One vector is turned by the same rotation once a step. Each row is the vector after some number of steps, and that number follows the row.
The counts run from 0 to 106.
[  7 -12 -13 -11  46   8 -12   3 -21 -13 -19 -22   9 -25   2  20  34 -47
   6   7 -21  15 -10  22  26  13  -7  20  -1 -27  11  14   1]
101
[  4 -17   0 -21  17  -6 -56  -3   7  15 -39   3  -8 -35  -9  13   6 -25
 -14 -11 -29  18  -4 -17   3   9 -17   0 -15  -3  -3  48  -9]
88
[ 30 -15  -2   7  17   0 -15 -24 -24 -21  -8  -5 -37   5   0  26  22 -13
   2 -35   2 -21 -22  19  26  43  30 -16  -1   8  11   0 -18]
55
[ 30 -11  -8  -1  40  -3  21  -4   1 -35 -13 -17   0 -15  15   9  13 -37
 -13  -3 -19   9  -3  39  41 -31  29  -1  -4  -9  26   4 -20]
26
[ 29 -14  13   6  13  22  -8   3 -17 -27 -10  19 -57   6  24  14  23 -18
  19  12 -21  12 -45   6  13 -20  38   3   9  16   8  -7  -7]
67
[ 14 -16   5  11  32  -3 -41   4  -4 -28 -39 -26   0 -33  -8   9 -23 -33
   2 -20  -9 -16 -13  -4   1   8  -1  22 -25 -19   6  18 -20]
9
[ 11  -2 -37  -2  31  36  13 -11   4   8 -26  12  -9  -7  14 -14  -8 -40
  -4 -15 -12  16   3  10  47  12  29 -11  37 -15   6  10  -9]
30
[ 13 -28  12  -3  18 -16 -50  10   8 -29 -44 -17 -14 -25   6   6 -14 -18
  -4 -13 -14  -5 -13  -4  -6 -11  22  24 -29   8  -5  10 -25]
8
[ 14 -19   1   6  25  15 -40   3  -9 -35 -46 -11 -18 -14  27   3  30 -11
   3   5 -13   3 -11   5   4   3  28  18 -17   6  -6 -27   0]
97
[ -8  -1  -5 -18  26  16   7   0  25  -8 -26  -1 -14 -18  13  -3 -40 -35
  -1  -8 -31  18  -9  -8   6 -30  17 -25  14  25  14  36 -21]
33
[ -1   7 -17 -32  53   2 -17 -16   0   4 -41 -31  -1 -17  -4   2  -5 -37
  -4  -1 -14 -11   3   6  27  30  -4  -7 -11 -11   8  33   1]
15
[  3 -31  10   0  -6  20 -36  -3 -17 -30 -13 -14 -20   1   6  21   8 -27
  25 -28 -23   5 -36  -8 -13  30   2 -18  -4  18   6   6 -16]
53
[ 20  -7 -27  -7  18  -6 -17 -27   5  15 -44  24 -21 -33  19  -9  17 -17
 -41  -5 -18  -6  -7 -15  27  -3  30  22  -2  19 -11  21   7]
1
[ -9   4  -7  12  14  47  14   3  13 -10 -18 -10 -11 -15   8  -9 -49 -51
  -1 -21 -25   8 -25 -19   7   2   7 -22  11  20  12  19 -15]
34
[ -5  -6  -2  -4  13   4 -32  -4  13   4 -60  -1  -8 -39   7 -11 -18 -35
 -16  -6 -25  -4  -4 -31  -2 -23  -4   4 -12  19  -7  32 -13]
3
[ 20  -1 -18 -37  44  -1 -43   1   8   0 -48 -21 -10 -25  -6  12 -16 -20
 -15 -10  -5  -6  14  19  28  16  13 -11 -12 -24   2  31 -16]
14
[ 17 -30 -12  21   0  15  15   0  13 -34 -13  16 -15 -23  29  -1  -7 -27
 -15 -26 -19  13 -20   7   4 -16  54  -1  10  42   6   5 -16]
37
[ 13 -11 -25 -26  33  25 -45   7  12  -5 -43   4 -18   0  16  -5  20 -23
   5   4 -21  34  17  10  27   1  18 -16   8 -29 -11  -3  -1]
103
[  6 -24 -16 -15  26  29 -35   2  -3  -6 -32  -6  -8 -11  18   8  50 -39
  11  19 -31  33  -6  13  23   6   5   0  11 -26   4   5   8]
102
[ -4  -8  -9  16  11  19 -35  -6  -2   7 -53  -3 -11 -34   3 -14 -40 -31
  -8 -19 -15 -14 -19 -42  12  15 -15  13  -8   7 -14  11  -6]
4
[ -3   7  -2  -3  42  17  14  -8 -10 -38 -37 -39  -4 -17  21   3  -1 -47
  -6   8 -19  -9 -16   8  10  -4   7   8 -19  29  17   9  -9]
21
[ 14 -45 -11 -12  19   1 -53  -1   7 -16 -30   0  -6 -23  14  -3  38 -19
   7  -6 -16  19  -2  16  13  12  31  15   2 -18  -3   4   5]
12
[ -2  -1   8 -18  21   6 -45 -10  12 -12 -63 -13 -22 -17  13  -1 -15 -12
 -12   0 -20 -22   0 -22   1 -11   8   2 -34  31  -7  13  -8]
93
[-16 -32 -22  -6   7  -4  -7 -33 -12   8 -17  -5  16 -19  -1   1 -11 -41
  16  -8 -12 -13 -29 -15  20   7  12  -4  24  11  -6  55   2]
46
[ 28 -20  -5  -6  26 -24 -14 -33 -21 -19 -11  -7 -22   0   3  36  36 -14
   3 -20  -8 -17 -11  26  29  22  31 -20 -13  14   7  23 -11]
56
[  8  -5 -24 -24  26   8  17 -13  25 -10 -26  14  -6 -17  30  -8 -14 -32
  -1   4 -24  14  -8   8  21 -27  33 -22  20  28  -2  34 -13]
32
[ 17 -18  -1  27   5  -5   3  -2   4 -23   1  -3  -8 -24   0  11 -37 -39
 -19 -49 -16   4 -22   3  13  -5  14 -13 -13   8  19  26 -47]
39
[  0 -12  -6  10  29  20 -21  -6 -24 -29 -48 -18 -12 -27  24  -5  27 -27
   6   0 -10 -17 -20  -9   6  22   7  27 -15   2  -9 -24  15]
96
[  7 -16   7 -13  12 -11   5 -26 -13 -35 -11 -25 -12 -12  10  14  -8 -31
  11 -13 -10 -34 -44   1  -8  17  34   1  -6  38  12  43  -4]
51
[ 22  -3   1   5  20  23  14  -1 -36 -18 -11   7 -36  10  22  15  22 -26
  25  15 -22   3 -55  -7  15   9  28   8  16  11  12  -6   7]
66
[ -9  -7 -16 -26  18  42 -31  -7  12 -18 -54 -13 -25  -4  28 -12  10 -18
  10  -1 -16   7  15  -2  19   3  21 -18   0  16  -9 -16   8]
18
[ 12   8   3  11  27  27  13  -1 -44  -6 -21   3 -29  17   8   8 -11 -46
  22   5 -18 -11 -49 -22  19  10   0   2   9   1  11   5  -6]
65
[ 11 -12   0 -23  22   4 -12 -30 -10 -10 -23   9 -37  22  20  17  12 -10
  20  24 -27 -14 -13 -10  31 -40  25 -21   4  28  -9  19  -5]
62
